Rotation paths and how fast each direction turns (degrees per step):
Each turn is a multiple of 5 degrees from 10 to 175, or 0.
Each row of a path follows its step; steps can be skipped.

step 0: [-18.6  26.8  28.4  14.8 -13.0   1.0 -18.4  35.0 -27.2  12.1   9.8 -30.7
 -18.5 -15.0   7.2 -21.3   4.6  20.9   5.6  -3.3   5.0 -13.4  -0.4  -6.8
  11.9  17.0  -3.7  15.9  53.5 -14.2  20.7 -14.7 -22.0  10.1  41.6 -14.1
  20.4  18.3   4.7   6.4  -6.3   5.0   9.0  16.0  28.4 -12.7 -14.8 -17.2
   2.9  14.2 -20.8  -2.0  16.7  14.7  -2.6  15.5   8.6 -11.5  -2.0   0.8
  19.0   9.8]
step 1: [-47.2  -3.9 -21.1  -1.5  15.4 -13.8   4.6 -37.6  -3.0   1.8  23.9   6.2
  27.8 -10.2  15.1  -2.3   4.5 -12.7  -0.5 -15.9  21.5  29.9   7.2  21.9
  -2.4  -9.1  -7.3 -17.9  21.0 -30.1 -25.0   4.3 -24.4   9.7  -7.2  15.4
  11.9 -10.5  33.4  25.2 -20.3 -26.1  -9.6 -22.4   7.1   0.9   0.3   4.3
  17.8  12.0  -9.8   9.1  43.0  -5.7  24.8  -7.2  -3.4 -16.8  15.0   7.0
   0.7  17.2]
step 2: [-36.4  15.7  28.4   6.8  13.1 -13.9  -9.1  19.6  32.7 -31.1   5.3 -13.3
 -24.4 -42.0 -21.8  24.1  19.7 -16.0  -3.3   2.3 -18.4 -11.7 -15.8  -8.4
   6.6  -8.9   5.9 -12.0  27.3 -13.0  -9.3 -25.5 -20.5  -2.6  20.4  32.0
 -13.3  -0.6 -10.4   8.0   7.7  14.0   2.5   5.7  -9.9   7.9  14.2  -3.3
  -3.4   6.5  13.9 -32.7   0.7  -6.4 -21.4 -17.9 -17.7   1.8  33.1 -10.8
  21.8 -12.8]
step 10: [  2.0  10.2   6.1  12.2 -21.0  22.7  13.2  -8.2  18.4  -0.6 -10.8  45.5
  10.2   4.2  -5.5 -14.5 -28.4  -9.8 -36.4  14.3  19.3   4.0  -1.4 -11.7
  16.5   3.0   8.2  12.6  -4.2  25.4   0.7 -30.2   5.6   0.0  -6.4   0.0
  -7.4  -7.6  29.1   3.0   5.5 -41.4   4.5  -5.5   1.4  36.9 -27.1 -19.9
 -37.6 -14.7   5.3 -14.4  35.1   2.1  -1.5  13.8  -8.2  -6.7  14.6 -28.4
  20.9   4.1]
step 11: [ 13.5  18.9   0.4  -9.4  25.9   3.7 -24.9  -4.7 -13.3   7.4 -14.1  12.1
  24.2   5.6  -9.0 -28.6 -14.6   0.7 -26.8  -9.0  18.7 -46.6  -1.1   5.5
 -15.0  12.0  -9.9   8.7   9.4  19.9 -26.1 -11.8 -19.1  11.9   5.2   8.1
 -33.8  13.1  14.6  14.2   4.1  28.2  20.6  21.0  -9.4  -7.8  10.8  26.9
  -8.6   3.9 -17.9 -15.1 -32.0 -14.1  -8.3 -36.1  -2.0 -29.4  -5.1   9.3
   9.7  25.7]
step 15: [ 13.1  49.1 -21.4  -2.4   4.3   4.2  17.9  12.4  22.8   0.9  18.3   3.7
  -1.6 -14.5   8.6  -8.8   8.8  25.0  14.8  40.8  10.5 -42.9   5.1   0.6
   4.9  15.8  18.9  18.6 -58.0 -10.8   4.2  13.1  -6.8 -18.1   3.5 -24.4
  13.7  -3.1 -12.3   1.9 -20.2   7.1  -2.4 -17.7  16.0  24.3  14.7 -11.0
   5.6 -19.3  17.0  -3.3  14.5   5.6 -18.2   0.2  -5.7  18.7 -15.8  -0.6
   0.1  -1.6]
step 19: [ -7.5 -37.0 -12.2  -9.5  24.5  -3.8 -23.9   0.3   1.2  -1.3  24.6  -2.6
 -38.9  -7.1 -24.9  -7.2  11.8 -10.1   3.5  -1.4   2.8  -8.4 -12.4  11.1
  31.7 -18.4  27.5   8.1  14.8  14.5  -3.3 -23.1 -18.1   6.6 -19.6  -5.0
   8.8 -46.2 -21.8  -3.6  -1.1 -33.3  14.0 -11.8   6.4  -9.4  10.5  -1.4
   4.3   2.9  -0.4   8.1   3.0  32.7  -6.8 -21.0 -12.7 -20.2  37.5   6.8
  27.3  21.8]
step 22: [-30.7  -5.0  19.2  19.1  -6.0 -10.2  30.0  17.7  -1.7  -5.8 -18.2  17.7
   5.2  21.1 -10.3   9.2  10.7 -44.1  28.9  -7.7   6.7 -29.2 -23.3  37.6
 -45.2 -10.5   4.0  -1.1 -11.0 -12.7 -22.3   9.6  26.5  -1.1   9.2  13.3
  13.3  -4.9   2.9   7.0   4.5  10.3  -3.3  31.8  -5.7 -31.6   3.8  20.4
  -4.0  -5.2 -13.6  -2.5 -11.9   2.8 -19.0  16.1   2.9  23.4 -10.1  22.4
   3.5 -15.4]
Speeds:
[  2.3   1.8  -0.4  -1.7  -2.4   0.9   4.4   2.7  -1.1  -1.0  -7.6  -1.5
   1.8  -0.9   7.0   0.8   8.2  -6.3   6.5   0.0   0.8  -0.7   4.6  -4.2
  -5.7   0.1  -6.4   0.4  -7.0   1.6  10.8  10.4   3.4   2.7   4.3  -1.4
  -2.9  -5.6 -11.8  -0.5   2.8   2.0   0.1  -2.9  -1.4   2.8   1.6   6.3
   0.7  -2.8   5.3   3.5  -0.9   0.0   2.3   1.4  -6.3   5.5  -5.5   0.6
  -0.3   5.4] -> 40
[-0.7 -3.1 -4.4  2.5  1.5 -0.7 -0.6  0.7  3.1  5.1 11.9 -6.1  1.7 -0.6
  0.4 -0.2 -5.8 -0.2 -2.4  3.3  7.9  8.1 -8.5 12.0 -7.4 -4.8  0.1  6.5
 -0.6 -3.9  1.6  3.8  0.1  3.4 -0.3 -0.3 -1.1 -0.4 -3.4 -1.6  6.0  0.5
  3.3  0.7 -0.2  5.2 -0.5 13.4  2.2  1.8 -2.2 -0.9 -1.1 -0.8 -0.9 -0.2
  3.9  1.2 -4.4 -5.9  2.2  0.0] -> 135
[ 2.1 -5.1  0.4 -6.5 -8.4 -2.7  0.1 -0.1 -4.0 -5.1 -1.5  2.9  3.3  1.6
  3.2  6.3 -9.1 -4.5 -1.3 -1.8  5.5 -2.0  4.7  2.7  4.5  5.0  8.0  9.9
  5.4  2.0 -6.7  2.6 13.1 -3.9  2.4 -1.7 -3.7  0.0 -2.0 -2.5  4.8 -1.2
  0.2  0.4  3.8 -0.7 -1.8  3.5 -0.8  3.9  2.5 -5.9 -1.7 -0.8 -4.2  0.7
 -5.4 -0.8  1.6  4.4 -6.3  2.4] -> 25
[  3.2   2.5  -1.1   4.1   3.2  -2.2  -1.6  -1.1   4.6  -7.6  -0.4   3.5
   1.5   4.3  -1.9  -2.6   3.7   0.9  -2.8   6.7   2.1  -3.2   3.2  -4.4
  -7.6  -5.5  -3.6   6.5   2.8 -11.0  -0.2  -5.9  -2.2  -2.5   4.7  -3.6
  -6.2   6.1  -4.2   4.8   0.1  10.4  -4.1   4.5   2.8  -4.5   2.4   2.0
  -2.7   6.1  -1.4  -2.4  -1.5   4.1  -8.3   0.4   0.1   7.1   1.7   6.4
   1.3  -2.1] -> 160
[  7.9  -6.8  -5.8   0.8   4.8   3.8  -8.3  -2.0  -4.3  -5.2   2.5  -0.3
   1.4  -7.1  -4.5   5.2  -3.8  -2.5  -0.6  -1.6   3.0   4.2   2.2  -0.7
  -4.3  -1.3  -3.1  -4.7  -2.8  -4.7  -5.9   7.5   0.7   9.0   1.7  -1.5
  -3.3  -0.7   2.7   0.9   3.2   1.1  -0.3  -2.2  -2.6   1.7   3.0 -11.0
  -1.7   0.4  -2.4  -0.7  -2.9  -0.1   6.3  -6.7   0.0  -2.1  -3.0  11.0
   3.7   5.7] -> 145
[  1.3   4.3 -10.7   0.9   6.4  -2.6   0.9   3.2   4.1  -3.6  -6.2  -0.6
   2.9  -6.1  -1.3  -7.2  -0.3  -4.0   2.7  -7.3   2.9   0.4  -5.2   0.8
  -4.0   8.9   3.9   2.4   0.9   5.4  -2.2   7.4   1.4  -1.6   0.1   1.8
   2.8   6.6   1.3  -6.7  -6.2   8.4   0.4  -1.2   7.3  -1.9  -0.5   2.5
   5.6  -4.1  -3.4   5.7  -3.1   4.5  -2.0  -0.8   1.9  -2.5   8.3   1.6
   2.8  -1.4] -> 170
[-1.4 -2.9  0.3  4.2  2.5 11.5  3.3  4.0  0.4  0.8 -4.9  2.6  2.1 -4.9
  7.0  4.5  2.3 -0.8  0.4 10.0  0.0  0.6 -2.8 -6.2 -0.8  2.6  5.3  4.5
 -3.1 -4.0 -6.9  1.1  3.8  3.3 -8.8  8.0 -4.1  2.5  2.3 -1.9 -3.2 -4.8
 -0.5  0.7  3.5 -2.8  6.3 -0.8 -4.5 -7.7 -5.0 -2.7 -3.7 -2.2 -5.8  0.4
 -0.1  4.0 -6.9 -6.3  2.3 -3.1] -> 60
[  0.1   0.5  -0.7   3.6   0.4   4.7   2.0   2.7  -0.7  -2.6   5.3   0.4
  -6.6   7.1  -1.4   3.5  -2.8  -2.8  -3.6  -3.8  -3.1  -3.2  -4.6  -1.9
   2.0  -2.0   6.4  -8.2  -1.7  -2.0  -3.5   6.8   0.5 -10.9  -0.5 -12.5
  -1.8   5.8   1.9  -0.9  -3.1  -1.3   3.9   5.0  -2.0  -3.1   1.5   3.5
   3.4  -0.8  -0.6   9.2  -6.5   1.0   3.7   4.2  -3.6   6.7  -9.1   1.7
  -0.4   1.5] -> 45

step 2: [-13.5   3.0 -20.3  23.5  10.5 -13.4  -4.9  -7.5   9.5 -23.4 -29.1   2.1
 -19.5  26.4 -13.9   8.1  -4.9  12.8  -2.0   7.5   2.7  20.8   7.7 -26.4
  -2.2   0.5  -5.3   3.2  12.4 -29.1 -21.3  -3.5  24.1  -2.3  29.5  13.2
 -33.4 -34.0  -3.2 -13.2   5.7 -23.2  -1.4  15.1 -12.1  12.3  -6.8 -25.7
  -2.2 -18.1  24.6 -24.7  -5.2  -6.4  25.2  26.7  17.6 -15.2   3.2   6.7
  -8.9 -15.7]
step 5: [-31.5 -10.3 -24.2   1.6  23.4   3.4 -12.2   6.3   0.5 -15.2 -11.4   3.7
 -10.5  22.7   5.4   1.6  15.9 -10.8 -29.5  -4.4 -21.3  18.7 -24.1 -12.5
  -5.7  -2.3   2.0 -26.1  11.2  12.0   4.0   4.9 -16.3   5.0  23.1  35.3
  11.7 -36.7 -39.4   4.3 -22.0 -10.0  -3.2  11.5  22.5  14.5  -5.7 -28.8
  10.5  14.7   4.3   7.9   7.9   2.1   9.1  12.3   6.0  11.4 -26.2 -22.8
  -3.2  -7.0]
step 11: [ -4.5 -23.1 -11.9   9.5 -12.5  31.0   8.8  -7.6   2.0  -2.7   0.7 -19.0
  -7.2  -0.2  -9.3 -19.3 -17.8  12.8  -9.0  19.8 -10.0  14.4  -4.0  -0.9
 -39.6  13.5  20.3 -34.0  -3.7 -10.0   8.6   9.6   6.4   1.9  22.7  -7.0
 -33.7  -0.9  15.4  16.2  13.4 -16.2   3.5  31.8 -18.7  -4.2  20.3  14.3
  -1.9 -24.4  -4.4  -9.1  24.4   8.9 -18.0  35.0   1.8 -27.2   5.0 -19.3
  23.9   8.8]
step 13: [ 10.7  -4.4  -2.5  -5.5  12.9   2.5   2.7  23.4  26.4  36.7 -11.0  24.4
   9.6   1.3   9.9 -32.0   8.3 -19.0  13.5   9.2  33.3   1.9 -33.6  -1.2
   4.4  17.2   0.6  26.8  10.0  -2.1 -14.0  21.9   0.6  -9.1  17.2  17.8
 -18.5 -25.9  10.2 -21.0  -3.3  -9.0   9.4 -17.5 -12.7  -5.0 -28.2   5.0
  19.1  22.7  -2.4 -38.8  -1.8  14.3 -13.6  -4.0   3.6  -7.0  -8.9 -22.6
  -1.3  10.7]
step 14: [-19.4 -14.5  -2.0 -14.8   0.6  -2.4 -25.5  -4.2 -14.6 -19.4  -0.1  -7.1
 -20.6  15.9   3.6 -19.2   5.9  20.4 -32.1  -1.5  30.9  20.8  -8.6 -15.2
  -2.4  17.5  -4.8   4.6   3.7  16.9 -24.7   1.3  -5.1  -2.3  31.2  -6.3
 -12.2 -14.8  -8.2  19.0   1.7 -24.1  -7.8   0.5 -18.2  20.3  -4.4  33.9
  -3.1   4.2 -13.9 -17.7   8.8  34.1 -12.4  40.4 -28.1  10.3   7.6  -7.4
   4.9 -20.9]
step 18: [  4.6 -22.2 -25.3  12.2 -28.1  11.6  12.3  -8.4 -27.6   9.0 -15.3   9.3
 -27.0  28.9 -22.6   2.2  13.2  -4.0   6.3   0.1   8.2  20.2   5.1  10.1
  10.4 -21.7 -20.5  12.3 -11.7  -1.9  -3.7 -14.4  20.1  29.6  18.0  32.5
   1.1   0.3 -23.1  41.0  25.7 -17.2  11.0   0.7  19.1  11.8   6.8   0.7
  10.0  13.9  -7.6  -5.5  16.7  -0.6  -4.2   1.5  10.3  -7.8  31.7  -0.9
   8.9  21.3]
step 23: [ -5.4 -15.6 -12.7  -9.2  -4.9  17.0  -7.0  -4.1 -15.2  -9.3   3.8  14.9
  24.0  -5.9  14.6   0.5  23.4   3.6 -14.6   4.9 -24.3  16.0 -12.9  20.3
 -14.9  27.3  22.3 -20.3   6.5  17.1 -17.4  14.7   3.6 -33.0  20.1  32.3
 -13.0  -6.6 -20.8   4.1  -2.1  -9.1  -3.6  25.6 -10.1 -14.3  -0.7  10.9
 -18.4  22.4  29.9 -19.7 -12.1  -4.5 -21.7  11.3 -18.8  18.7 -26.4 -21.7
  -6.5  24.5]
step 24: [  1.7 -19.2 -27.0  24.0  10.7 -25.6 -24.2 -12.0  19.7 -18.0 -22.3   5.1
 -22.9  35.9  -5.9  -8.7  13.2   7.8   2.9   4.5   5.0  25.1 -16.2 -15.2
 -27.0  -3.4  24.5 -10.9  -3.8  -7.2 -11.2  19.3 -25.3 -26.7   3.6  25.3
  17.7 -11.3  10.2   7.1 -10.4 -15.1   5.1  -0.8 -30.5  15.5   6.2 -11.0
  -4.4 -26.8  -6.6   9.6 -21.9  21.7   3.2 -12.0  11.0   4.3 -10.8   0.9
 -15.3  23.7]
Speeds:
[  1.4  -6.8   2.3   5.7   3.3  -4.3   5.1  -3.8  -4.2  -3.8   4.3   1.9
  -0.2  -2.2 -13.8   7.1   3.6  -1.8  -4.7  -4.8  -1.8  -2.2  -1.9   6.1
   2.1   3.6  -1.3   3.6  -2.7   5.3  -2.5  -0.5  -5.0  -2.1  -0.1  -3.0
   2.7   3.8   0.0  -4.7   4.3  -5.5  -2.8   2.9  -8.3   0.7  -4.9  -2.7
  -4.8  -1.6  -0.7   0.7  -9.1  -1.6  -3.2  -6.2   2.7   3.6   5.6  -5.5
   0.3   6.7] -> 10
[  0.1   2.1  -2.1  -2.4   0.9  -4.3  -0.4  -3.5   1.7  -1.2   0.9  -5.0
   5.5   2.7   2.5   0.4 -10.8   0.0  -5.7   3.9  -2.0  -3.4  -4.3   4.4
   1.3  -1.7 -10.8  -0.7   0.9  -1.9   0.6   3.4  -3.5   1.6  -3.5   0.3
   7.5   2.0   0.4  -2.6   4.1  -4.7  -6.9  -3.6   2.2   8.2   3.2   6.2
  -6.5  -0.7  -4.4   2.3   7.0   2.5   1.1   4.5   6.4  -1.2  -7.6  -9.4
  -6.4   3.1] -> 70
[ -7.6   3.5   1.1  -2.1  10.4   1.2   2.7  -4.7   0.2   1.3  -3.0   2.3
   1.8   2.4  -1.7  -0.6  -8.9   7.0  -4.6  -6.7  -8.1  -4.3  -5.7  -3.0
  -0.8   7.2   2.6   3.6  -2.7   6.7  -1.1  -2.0  -1.7   4.5   3.8  -3.2
  -6.3   0.4   2.6  -3.6   0.1  -2.7   1.5   6.3   5.0  -4.0  -0.2  -5.6
   4.7  -4.0   1.2  -3.6   3.1   1.3  -1.7   5.8  -1.4   0.2  -1.4  -5.5
   1.7 -10.9] -> 125
[ -4.6   0.8   3.1  -2.0   1.4   6.2   0.6   2.7  -3.5   2.7  -0.8   7.3
  10.7  -4.1   9.4  -1.5   5.7   4.0  -2.1  -1.5  -2.6   1.0  -4.2   2.5
   0.6   3.9  -2.6   6.6   4.1  -7.3  -1.3   0.6  -7.7 -10.9  -0.7  -5.2
  -2.0   4.2   2.1  -2.2   2.8  -2.9   8.5  -3.4   2.9   3.0   2.6   6.8
  -1.8  -2.2   4.1  -4.4  -1.8   0.9  -3.4  -6.6  -2.1  -1.6   2.8   2.3
  -6.2   1.6] -> 110
[ 6.4 -2.9  6.4  0.5  1.1  1.9 -0.6  3.0  7.0 -3.6  9.7 -3.5  1.5  0.2
 -2.8 -6.1  2.2  1.3 -0.4  2.4 -8.6  8.1  7.3  5.3 -4.2  6.7  1.4  0.6
 -4.3 -1.0  3.3 -1.9  0.6 -2.7 -1.1 -4.4  2.6  0.4 -6.2 -0.3 -1.7 -4.5
 -4.8 -5.2  3.5  7.3  0.4 -0.9  6.9 -2.2  8.2  1.1  4.9 -9.3 -1.5  0.9
  0.8  5.3  0.0 -0.4 -0.1 -6.9] -> 60
[  7.5   3.8   6.9   2.1   1.3  -0.4   1.8  -1.3 -11.7  -8.4  -2.6  -2.6
   5.3   2.4  -2.7  -3.5   8.0   0.9   0.9  -1.3   0.8   0.7  -1.1  -6.3
  -5.8   3.2  -7.0  -1.4   4.3   0.7   2.3   6.3  -2.8  -4.3   5.6  -2.4
  -2.1  -2.8  -6.8   7.3  -0.4   0.2   2.3   6.1  -1.1   4.3   3.4  -6.9
  -0.7  -4.7  -0.6   4.8   2.9   7.7   3.2   5.5   5.1  -3.5  -2.1   1.5
   3.4   0.8] -> 115
